tinuz: [104 154 110 110 123 123 137 114]
gav: [185  82  94  91  92  93 210 110]
fogif: [136 121 123 123 123  91 122 114]
noz: [154 104 110 159 110 110 160  87]
which: [154 104 110 159]	noz
which: [ 91 122]	fogif
chg tinuz: [104 154 110 111 123 123 137 114]	3, [110]
which: [185  82  94  91  92  93 210 110]	gav
common noz gav: 	[110]
loc: [122]	fogif, 6
loc: [160]	noz, 6

Lata: [ 99  76 160 167  88 200 210 177  27 126  65  83 193 142  72  42  85 120
  47 197  93 228  33 220 178  29  53 112 129  98  68 148 232 193 109  76
  78]
besog: [207  43  71  31 123  56 180 187 165  86  80 212 123 177 117 117 230  40
  58 127  67 123 126 176 115  39 109  65 212  43 120  93  66 187  72 131
 221]
Nilub: [200 123 142 120 204  43  98  56  40 207  43  71  31 123  56 179 187 165
  86  80 213 149  88 103 205 232  79  50 183 113  36  57 117 121  82 168
 149]
which: [200 123 142 120 204  43  98  56  40 207  43  71  31 123  56 179 187 165
  86  80 213 149  88 103 205 232  79  50 183 113  36  57 117 121  82 168
 149]	Nilub
which: [ 99  76 160 167  88 200 210 177  27 126  65  83 193 142  72  42  85 120
  47 197  93 228  33 220 178  29  53 112 129  98  68 148 232 193 109  76
  78]	Lata
which: [207  43  71  31 123  56 179 187 165  86  80]	Nilub
chg Nilub: [200 123 142 120 204  43  98  56  40 207  43  71  31 123  56 179 187 165
  86  80 213 149  88 103 205 232  79  50 183 113  36  57 116 121  82 168
 149]	32, [117]
which: [207  43  71  31 123  56 180 187 165  86  80 212 123 177 117 117 230  40
  58 127  67 123 126 176 115  39 109  65 212  43 120  93  66 187  72 131
 221]	besog

rifub: [139  96 111 135 106 182 162 107 120 126 134 139 101 152 115 123 158 125
  85 132 163 106]
vosap: [118 108 125 175 117 173  82 113 101  37 171 163 158  84  83 170 155 175
 134 127 163  54]
Figu: [106 182 162 107 120 126 136  99 144 174 114 161 132 142  93 122 132 139
 117 126 124 138]
repob: [ 71 133 117 127 197 138 145 111 124 164 119  49 102  84 155 170 175 134
  83 102  99 126]
loc: [85]	rifub, 18
which: [106 182 162 107 120 126 134]	rifub
chg Figu: [106 182 162 107 120 125 136  99 144 174 114 161 132 142  93 122 132 139
 117 126 124 138]	5, [126]
which: [ 83 170 155 175 134]	vosap

Tig: [132 137 174 171]
tave: [157 134 137 144]
mukal: [132 137 174 153]
saze: [138 137 174 151]
chg Tig: [132 136 174 171]	1, [137]
chg Tig: [132 138 174 171]	1, [137]
loc: [153]	mukal, 3
chg tave: [156 134 137 144]	0, [157]
chg saze: [138 137 174 150]	3, [151]

teguz: [125 171 183 141 130 129 131 116]
muk: [141  31  92 156 128 127  41 137]
dupob: [116 127 123 139 127 134 131 134]
leb: [139 122 108 111 128 122 126 125]
gake: [140 167 112 112 128 122 126 123]
lim: [137  46  91 151 127 128 170 138]
lepo: [120 161 196 141 129 130 132 116]
Sovo: [126 178 178 134 130 128 131 116]
rupa: [140 191 114 107 128 121 126 121]
guz: [134  41  96 141 130 116 131 129]
Ruv: [116 115  97 136 126 134 130 140]
geke: [117 118 116 142 127 134 130 136]
common dupob gake: 	[123]
which: [151 127 128 170 138]	lim
loc: [171]	teguz, 1
which: [141 130 129 131 116]	teguz
which: [141 130 129]	teguz
common geke lim: 	[127]

poza: [167 102 127  89 124 136  64 108  89 167 129 110 163 120  23 155 111 138
 148 154  97  70 153 150 118 126 181 148 155  70 182 123 107 116 115 160
  87 104]
zasag: [173  98 131  88 130 127  58 121  87 170 122  93 180 111  23 167 101 139
 161 164  97  50 138 154 103 128 201 148 168 155 205 145 110 120 122 177
  74  97]
raz: [139 119 126 117 128 128 108 126 117 137 125 125 137 126  23 134 125 130
 136 139 123 115 133 137 123 128 141 137 130 143 142 129 123 120 122 135
 117 125]
Nis: [139 119 126 117 128 128 108 126 117 137 125 125 137 126 201 134 125 130
 136 139 123 115 133 107 123 128 141 137 130 143 142 129 123 120 122 135
 117  91]
which: [167 102 127  89 124 136  64 108  89 167 129 110 163 120  23 155 111 138
 148 154  97  70 153 150 118 126 181 148 155  70 182 123 107 116 115 160
  87 104]	poza
which: [139 119 126 117 128 128 108 126 117 137 125 125 137 126  23 134 125 130
 136 139 123 115 133 137 123 128 141 137 130 143 142 129 123 120 122 135
 117 125]	raz
which: [173  98 131  88 130 127  58 121  87 170 122  93 180 111  23 167 101 139
 161 164  97  50 138 154 103 128 201 148 168 155 205 145 110 120 122 177
  74  97]	zasag
which: [133 107]	Nis

seb: [157  85 137 124 110  93 173 139 112 101 129 149]
luve: [ 96 119 114 123 150 121 136 140 166 159 119 110]
Rapo: [173 100 146 140 170 152 134 101 157 115 125 173]
kuda: [135  80  62 149  84 122 110 127 136  84 122 148]
Naleg: [158 146  99 172 125  85 139  93 112 173 125  80]
Potun: [ 90  80  62 149  99 122 110 127 136  84 122 148]
kef: [114 130  83 105 159 150 142 154 165  95 123 134]
chg seb: [157  85 137 124 110  93 174 139 112 101 129 149]	6, [173]
which: [100 146]	Rapo
which: [ 85 139  93 112 173]	Naleg
common seb luve: 	[110]
which: [150 121 136 140 166 159 119]	luve
which: [135  80  62 149  84 122 110 127 136  84 122 148]	kuda

mer: [126 142 161 102]
Bepe: [126 142 161 189]
bugo: [126 142 135 144]
ribep: [149 164 180 209]
kug: [ 99 183  98 119]
mazuz: [100 115 135 144]
kefe: [131 148 164 189]
pep: [101 117 136 147]
zose: [100 183  97 122]
mib: [107 134  91 123]
Rurep: [104 177  92 123]
chg Rurep: [104 177  93 123]	2, [92]
which: [117 136 147]	pep
loc: [101]	pep, 0
chg Rurep: [104 177  92 122]	3, [123]
common kefe Bepe: 	[189]
which: [149 164]	ribep
loc: [148]	kefe, 1

gope: [159  79 172 151 107  70 139 105 159 177 164  60  87 132 172  54 129  86
 119 140 169 174  84 144  44  97 127]
Depe: [128 128 129 128 128 128 128 128 128 128 127 128 128 128 128 129 129 128
 128 128 128 128 128 128 128 128 128]
sor: [128 134 167  63  68 147  99 112 157 175  80 153 113 141 177  57 166 124
 126 124 113 120 146 165 108 160  80]
nati: [160 117 116 111 132 120 105 122 131 133 166 110 112 114 110 124 125 131
 131 102 104 114 111 135 104 149  79]
bep: [ 89 110 120 138 130 149 123 112 148 167 145 105 130  97 112 130 133 143
 114 128 128 150 144 164 140 136 112]
Dito: [ 76  41 108 152  63  96 109 130 156 120 174 158  43 148 181  47 177 143
  77  64  85 166 130 149 131  69 119]
vube: [128 128 128 128 127 128 129 128 128 128 128 128 127 128 127 128 128 128
 128 128 128 128 128 128 128 129 128]
which: [ 64  85 166 130]	Dito
loc: [99]	sor, 6

kufo: [106 168 175 124 109 121 175 100 103  68 172 117  54 124 142  48  91]
kot: [ 73 169 118 102 129 106 155  92  72 183 120 141 119 179  92 122  47]
nabit: [172 118 102 102 129 106 166  92  72 183 124  98 169  67 163 166 202]
vedim: [117  88 199 150 169 155  68  77 115 155 233 113  82 126  96  79 107]
res: [153 143  45 155 134 152 154 154 155 101 179 159  99 165  62 101  91]
Lanod: [151 139 148  83  54  77 144 194 154  99 163  76  90 123 126  86 112]
Zage: [106 168 175 124 109 121  99 123 154  68 172 117  54 185 110  97  72]
tovo: [117  88 199 150 169 155  68  77 115 155  23 154 166 128 162 168 145]
reli: [188  73  85 155 142 154  74 156 189 133 110 166 145 177  89 148 112]
common reli nabit: 	[166]
loc: [48]	kufo, 15
common res vedim: 	[155]
which: [117  88 199 150 169 155  68  77 115 155  23 154 166 128 162 168 145]	tovo
which: [169 118 102]	kot

tekef: [ 56  86 184 100 177 139 174]
ven: [ 35  82 207  85 191 139 130]
mus: [ 69  96 175 102 174 141 130]
bupe: [100  95 148 121 156 133 133]
gor: [ 51  81 194  90 184 133 132]
common mus tekef: 	[174]
chg mus: [ 69  96 175 101 174 141 130]	3, [102]
loc: [191]	ven, 4

Vug: [134 137 125 130 140 177 188  75 212  72 180  88 130 146 138 143 153 106
 127 113 157 141 158 156 121 116 108 104 162 119 127 146 169 197  86 162
  91]
ser: [126 108 117 142 130 117 177  75 130 137 129 155 159 123  76 114 143 121
 127  71 141  84 119 139 107 110 111 119 154 118  92 162  93 130  61 134
 124]
vog: [126 124  93 127 120 117 108 165  85 147  81 174 121 167  96 183 108 199
  71 152 177 155 106 130 161 119  70 192 100 154 113 148 102 131 107 128
 129]
gami: [136 119 128 128 126 106 145 106 113 142 131 135 135 102 103 138 179  69
 161 139 116  72 140 134 145 148 104 139  58 124 167 140  64 123 100 125
 207]
Fer: [122 128 121 131 106 147 125 121 146  85 129 128 127 128 113 114 134 120
 134 137 125 130  86 157 112 130 129 142 138 126 133 133 132 137 113 105
 124]
ris: [ 75  38 127  97 118 176 136 153 217 157 121  66 129 181 145  74 136 101
  95 162 111 158  63 167 199 112 173 141 173 166  59 188 145  97 133 143
  88]
which: [134 137 125 130  86]	Fer
chg ris: [ 75  38 127  97 118 176 136 153 217 157 121  66 129 181 145  74 136 101
  95 162 111 158  63 167 199 112 173 141 173 166  59 188 145  97 133 143
  87]	36, [88]
which: [134 137 125 130 140 177 188  75 212  72 180  88 130 146 138 143 153 106
 127 113 157 141 158 156 121 116 108 104 162 119 127 146 169 197  86 162
  91]	Vug
which: [126 124  93 127 120 117 108 165  85 147  81 174 121 167  96 183 108 199
  71 152 177 155 106 130 161 119  70 192 100 154 113 148 102 131 107 128
 129]	vog

